rotation ticks, each row followed by its count of ticks
The counts run from 0 to 239.
[110 130 132 126 120 111 136 158 161 150  96 117 111 162 161 189 153 173
 117 132 124  91 106  95 142 157 117 100 139 128 132 126 123  94 114 140
 128 124 162 150 143  84 112 143  65 156 136 141 123 167 163 136  61 106
 121 148 134 113 145 142 121 132 154 118  86  97 149  91 126 110 103 119
 113 110 180]	239
[112 103 137 121 153 120 140 128 160 131 105 126  89 128 120 138 120 124
 145 105 107 108 158 142 147 107 141 108 134 161 136 113 115 130 160 104
  96 119  99  81 100 132  91  98 192 168 164  77 174 112 108 137 118 118
 131 152 119  96 128 174  80 154 169 116 134 153 133 103 181 121 155 140
 148 164 108]	139
[ 89 127 138 115 135 102 110 111 159 130 122 177  84 152 108 153 116 116
 122 122 140 155 115 162  95 129 125 140  72 129 124  98 137 132 133 130
 141 125  71 134  89 135 131 101 143 152 131  96 163  84 107 116 160 125
 133 150 103  79 122 127 105 180 118  90  67 106 111  96 139 128 125 127
 120 171 119]	193
[ 94 131 159  94 156 117 113 182 137 144  96 152  82 107 102 109 107 131
 139 145 119 172 121 154  96 102 127 152 129 115  98 122 104 124 124 128
 131 124  93 136  93 151 124 109 162 154 197 114 156 113 134 111 143  96
 105 137 108 119 149 175 132 118 127  98 126 190 110 107 154 119 158 155
 133 143 110]	131
[153 100 154 104 132 132 129 108  68 142 137 122 148 116 170 113  91 121
 113 106 140 121 164 126 108 106 156 131 160 134  98 141 118 112  96 125
 140 130 139 125 156 175 124 124 134  94 143  93 148 112 119 172 150 177
 135  95 154 143 133 164 106 118 110 136 144 176  93 180 129 106 151 158
 161 144  77]	0
[126 135 158 139 158 168 114 160  91 117 154 143 136 109 124  74  73 108
 117 181 135 124 132 174 141 125 148 151 115 126 103 140 121 163 142 100
 147  89 117 128 103 172 148 102 185 100 129 115 132 126 106 114 157 117
 118 113 146 161 135 105 164  85 124 142 141 151 150 153 165 142 169 146
 140 112  84]	133
[150 117 140 129 161 129 176 127 142 144 147  92 102 140 165 139 135 143
  95 115 119  80 158 113 172 135 168  98 157 101 115 116 134 110 141 159
 143  95 170 159 196 129  95  90 109 146 124 132 139 126 128 137 127 120
 115  97 117 131  95 120 100  98 159 117 127 105 136 165 134 100 183 149
 136 121 134]	9
[133 139 139 112 136 107 133 152  89 163 122 115 147 137 116 113 123  89
 118 105 136 162 105 129 132 167 143  93 140 149 129  62 115 182 113 136
  89 148 115 138 139 185 143 127  97 100 146 141 128 132 123 139 112 139
 113 141  90 139 132  96 120 156 176 148  79 120 104 200 121 117 185 133
 139 125 119]	3
[151 114 108 123 142 147 136 130 120 101 144 116 130 121 134  91 128 141
 136 105 106 106 108 112 152 159 157 144 142 169 119 117 107 154 156 131
  81  83  96 106 124 187 120 122 176 109 156  80 143 110  60 169 129 162
 128 151 140 154 139 156  75 122 143 139 150 147 135 119 123 145 170 159
 172 124  91]	219
[160 115 138 110 154 112 119 144 113 138 150 116 143 107 146 111  80 157
 129 143  97 123 128 125 163 125 132 125 133 156 119 157 135 150 138 106
 163 129 120 100 123 157 141 123 168  94 122 107 148 141 107 161  77 115
 105 148 124 127 150 128 118 108 126 113 179 215 169 174 160 147 141 167
 128 101 106]	148
[138 131 155 102 117 114 112 152 107 159 107 150 152 127 139 104  78 125
 151 129 135 160 129 169 121 114 141  80 167 165 114 116 108 136 126  70
 117 131 139  80  96 146 140 130 132 129 139  81 128 132 133 104 125 102
 110 143 115 153 137 116 142 159 143 147 117 187 156 145 169 116 161 118
 137 131  85]	68
[135  93 116  92 121 125 118  94 106 151 107 114 116 104 154 130 127 153
  94  86 133 111 138  95 141 124 159 137 158 167 147 121 102 112 155 117
 131 114 139 106 171 131 151 121 110 118 160  76 111 118  58 148 107 147
 128 155 167 120 118 140  87 167 123 126 185 169 143 102 140 144 121 156
 156 120 126]	85
[134  66  93 110 140 166 128  97  51 121 140 121 155 123 158 124 113 125
 102 132 161  94 155 103 143 147 121 102 120 161 165 130  96  95 139 142
 122 105 135  89 176 142 123 149 115  83 158  82 111 156 120 167 126 159
 131 135 156 126 113 140 146 116 106 122 169 119 157 151 154 136  87 127
 153 119 108]	15
[114 108 171 146 154 154 135 174 125 120 154 124 134 115 139 143 147 142
 106 129  98  62 141 117 170 117 133  99 140 113 115 104 143 153 117 125
 120  97 132 185 147 112 117 110 111 129 158 182 177 153 130 170 108 132
 170 124 164 110 103 145 123  80 171 139  72 125 115 137 147 140 147 149
 108 135 150]	143
[ 88 123 116 137 107 132 119 127 176 143  97 150  84 152 117 199 145 128
 174  93 160 134 139 151 111 129 109 132 124 127 121 131 138 104 126 143
 132 149 119  96  99 119  80 130 129 170 122 117 164 123 158 107 126 103
 155 135  97  97 115 147 140 152 141  93  86  94 124  88 136 120 121 100
 131 180 153]	43
[136 116  98 116  99 113  79  69 116 112 137 146 133 133 120 124 133 135
 114 137 145 173 140 123 114 143 101 133  87 147 140 131 143 111 126 101
 164 158 111  79 133  97 178 154 120 110 136 111  98 132 108 123 123 108
 116 145 152 103 103 113 144 163  71 114 144 151 190 141 155 175  53 124
  92 102 125]	179
[139 124 143 153 137 185 114 138  78 142 141 134 143  86 133  88 101  93
 151 156 144  91 146 137 127 124 143 174 170 121 106 131 109 163 111 101
 125  93 110 142 101 165 135 116 156  76 141 133 130 114 131 142 151 130
 176 102 157 169 122 153 149  70 143 140 131 126 102 151 126 139 161 129
 163 159  81]	134
[125 144 115  98 125  85 141 127 114 161 134 129  93 151 119 154 148 114
 114 133 153 158 111 131 115 158 111 106  79 123 139  99 123 137 126 147
 158 155 122 139 116 139 134 169  72 116 109 125  88 120 131 111 130  97
 114 152  80  94 150  67 108 193 109 101  81  81 118 147 147 108 106 129
 116 115 150]	98
[ 96  98 102 112 116 115 116 101 123 141  88 155 106 148 139 194 137 131
 120 118 147 142  93 110 106 156 119 136 115 156 168 118 100 129 118 131
 138 143  96 105 110 113 150 127 114 110 117 118 126 117 129 162 111 120
 140 178 131  90 139 125 137 155 121  91  69  91 109  90 129 139  55 107
 130 155 171]	177
[114  84 127  96 155  74 127 143 128 135 112 117 102 149 164 136 107 140
 101 159 105 135 128 101 171 186 101  87  92 138 140 108 107 108 137 111
 152 109 113 116 110 140 101 124  98 140 136  87 104 159 132 145 104  99
  98 170 121 112 157 133 116 108 139  88 104 127 147 131 193 120  96 150
  99 120 120]	13
[120 106 126  91 117 111 128 138 139 199 115 123  89 127 135 170 141 130
 158 116 143 112 160 120 159 149 120  80 141 148 136 104 111 120 152 128
 115 147 161 107  94 148 104 150  85 134 118  81  90 156 136  99  68  81
 136 134 109 114 136 105  85 182 142 124 133 135 164 150 160 101 122 128
 126 132 129]	232
[134 115 128 111 127 127 164 119 117 122 145  85 110 135 149 107 144 148
 111 119 139 107 159  96 151 131 155 120 176 100  99 110 113  72 140 145
 121  98 160 145 184 124 108 116 114 141 188 130 123 138 110 139 148 169
 103  98 159 142 111 162 105  87 143 131 160 149 125 147 146 117 177 151
 157 120 104]	8
[150 155 126 159  97 109 124 100 193  95 146 140 138 168 140 132 111 138
 168 109 152 154 126 162 112 141 132 153 118  96  91 130 187 116  98 161
 163 140 133 142 118 139 104 138 120 111  80 153 158 100 162 120 159 146
 120  84  94 122  84 108 136 125 103 123 103  99 144 177 114 137 130 113
 106 152 106]	190
[104 135 106 169 102 174 124 137 116 132  90 156 122 168 126 176 134 131
 180 109 179 111 124 161 112 141 121 121 159 126 141 132 133 116 121 148
 101 139 125  87 119 133  85 125 117 122 119 134 171 123 191 123 134 133
 163 118 105 134  82 130 170 138 139 142  83  73 137 114 109 121 134  66
 149 174 145]	42
[143 175 123 136 106 131 112 147 117 129  92 116 117 127  94 169 156 139
 156 120 178 197  84 111  74 159 138 175 138  89 130  87 123 145 106 142
 125 169 112 133 131 105 174 125 131 123 139 171 109 117 142 105 142 102
 117 130 113 112 152  99 150 147 148 144 106 110  89  95  82 143 112 117
 148 119 186]	184
[145 135 100 103 113 113 140 127 102 159 108 105  91 120 103 116 143 136
 160 122 154 144 163 123 148 152 128  91 135 151 152 118  97 103 155 112
 112 148 145  58 120 154 117 162 121 132 165  89  91 165 115 111  75  99
  89 144  87 120 145 115 123 166 143 127 172 165 179 151 165 114 128 135
 132  87 118]	233
[120  96 137  96 132 102 127 124 144 178 120 125  81 120 135 110 137 117
 103 119 132 122 131 113 156 163 158 106 120 160 132  64  87 127 155 113
  93 105 115 144 100 139 134 100  96 157 136  57  93 123  58 116 120 124
 121 159 143 127 153 112  82 177 144 127 124 129 119  98 154 127 152 160
 155 149 112]	5
[141  99 133 125 161 146 108 154  93  89 139 148 134  86  95 102 129 113
 113 162  96 159 135  98 117 116 141 134 111 116 105 105 115 140 107 120
 125 124 101 150 130 128 149 128 159 128 204 120 144 149  82 164 149 141
 111 140 174 133 139 198 128  80 128 130 140 168 105 122 165 153 119 175
 124 135 123]	211
[103 143 101 118 142 142  95 155 110 123 100 144  92 105  73 159 146 125
 128 139 140 204  91 137  79 130 120 158 106 116 134 115 116 138 134 130
 131 148  84 120 117 101 152 125 166 141 183 141 128 129 110 124 142 106
 117 160 115  92 117 137 156 133 106 109 127 140 129  87 153 145  92 143
 137 123 164]	115
[ 91 128 126 100 129 134  86 168 130 110 124 150 102  98 103 142 114 157
 110 160 148 169 101 143 128 129 126 187 113 121 128 139 119 141 155 116
 149 110  91 141 128  98 169 104 163 130 164 139 139  99  81 107 145 103
 114 156 162 107 116 147 144 125  92 102 153 131 153  56 153 169  96 153
 146 123 156]	116
[145 113 139 158 145 143 141 125 155 111 186 128 128 114 139 109 138 129
 129 108  93  49 130 106 161 156 143 142 125 148  94  94 143 129 150 146
 116  79 131 156 134 173 108 123 139 121 124 109 130 104  60 146 116 159
 132 122 164 154 141 130  55 124 117 137 139 107 123 147 131 153 170 165
 154 139  98]	220
[122 112 136 116 123 110 135 156 163 132  94 123 103 150 134 137 144 155
 124  79 114 117 113 108 115 139 141  98 172 180 123 100 100 107 144 129
  70 116 139 121 141 131 120 134 103 165 164  85 115 136  82 136 101 138
 111 183 138 123 150 136  88 189 164 138 129 166 147  78 114 119 145 130
 143 106 131]	154
[138  94 158 148 150 144  79 184  99 122 173 138 172 104 144 112  80 153
 108 157  98 107 113 142 148 117 143 118 137 113  90 114 174 156 110 130
 128 102 155 190 144 129 136 115 110 106 112 152 155 156 128 119 112 127
 149  93 181 162 113 111 120  99 124 154 120 158 155 165 129 155 146 155
 133 135 113]	213
[132 141 144 116 129 120  88 179 135 146  96 146 121 113 126 146  77 159
 162 137 127 192 105 173 121 106 127 117 130 142 125 160 147 153 137  93
 150 156 122 102  89  99 152 100 166 139 109 121 163 127 155  80 115  69
 125 151 115 112 138  98 163 135 128 138 132 191 170 114 157 132 126 143
 120 138 129]	52
[155  91 130 176 129 146 111  91 176 123 167 145 145 119 136 132 140 117
 165 122 111 103 173 133 175 130 123 131 148 108  89  95 177 141 134 122
 133 119 140 137 103 145  96 107 128 122 113 137 163 124 131 108 130 145
 165  85 166 135  72 149 102  98 110 134 122 112 150 175 168 163 131 149
 118 174 100]	205
[139 132  90 134 131 133 132 136 124 131  91 135 110 186 144 204 141 147
 143 100 155 150  76 106  81 178 131 122 136 112 146 131 127 102  93 178
 127 167 138 107 134 147  89 145 125 125 117 108 134 129 160 138 122 146
 117 144  95 116 178 128 103 150 138  97 124  74 111 105  65 104 103 112
 143 152 156]	27
[168 117 117 185 125 148 106 116 141 101 140 141 174 131 113 134 145 105
 152 107 120 150 172 134 143 127 123  96 142 116 100  92 191 147 123 130
 101 144 141 135 122 135  99 139 129 127 123 180 170 155 140 109 123 145
 157  91 140 140  70 128 139 105 144 157  93 134 144 189 158 150 145 118
 112 158 118]	206
[134 109 130  92 130  97 105 141  99 147 109 122 157 132 142 137 122 128
 114 119 116 170 119  98 151 167 125  65 126 184 156  86 121 140 136  95
 118 155 137 104 119 134 155 165  83 109 136  97  88 168 109 121  82 112
 114 172 122 127 145  93 118 158 135 130  97 160 163 156 151 151 100 145
 111  99 121]	83
[124 111 160 145 122 171 119 141 118 170 125 142 130 103 148 126 130 124
 161 138 131  84 156 138 169 133 137 164 180 107  77 101 112 158 107 125
 108 117 131 161  98 158  95 118 117 106 137 154 147 112 152 110 104 132
 175  85 154 144 120 156 120  92 138 136 101 117  96 158 134 138 161 138
 164 175  87]	135
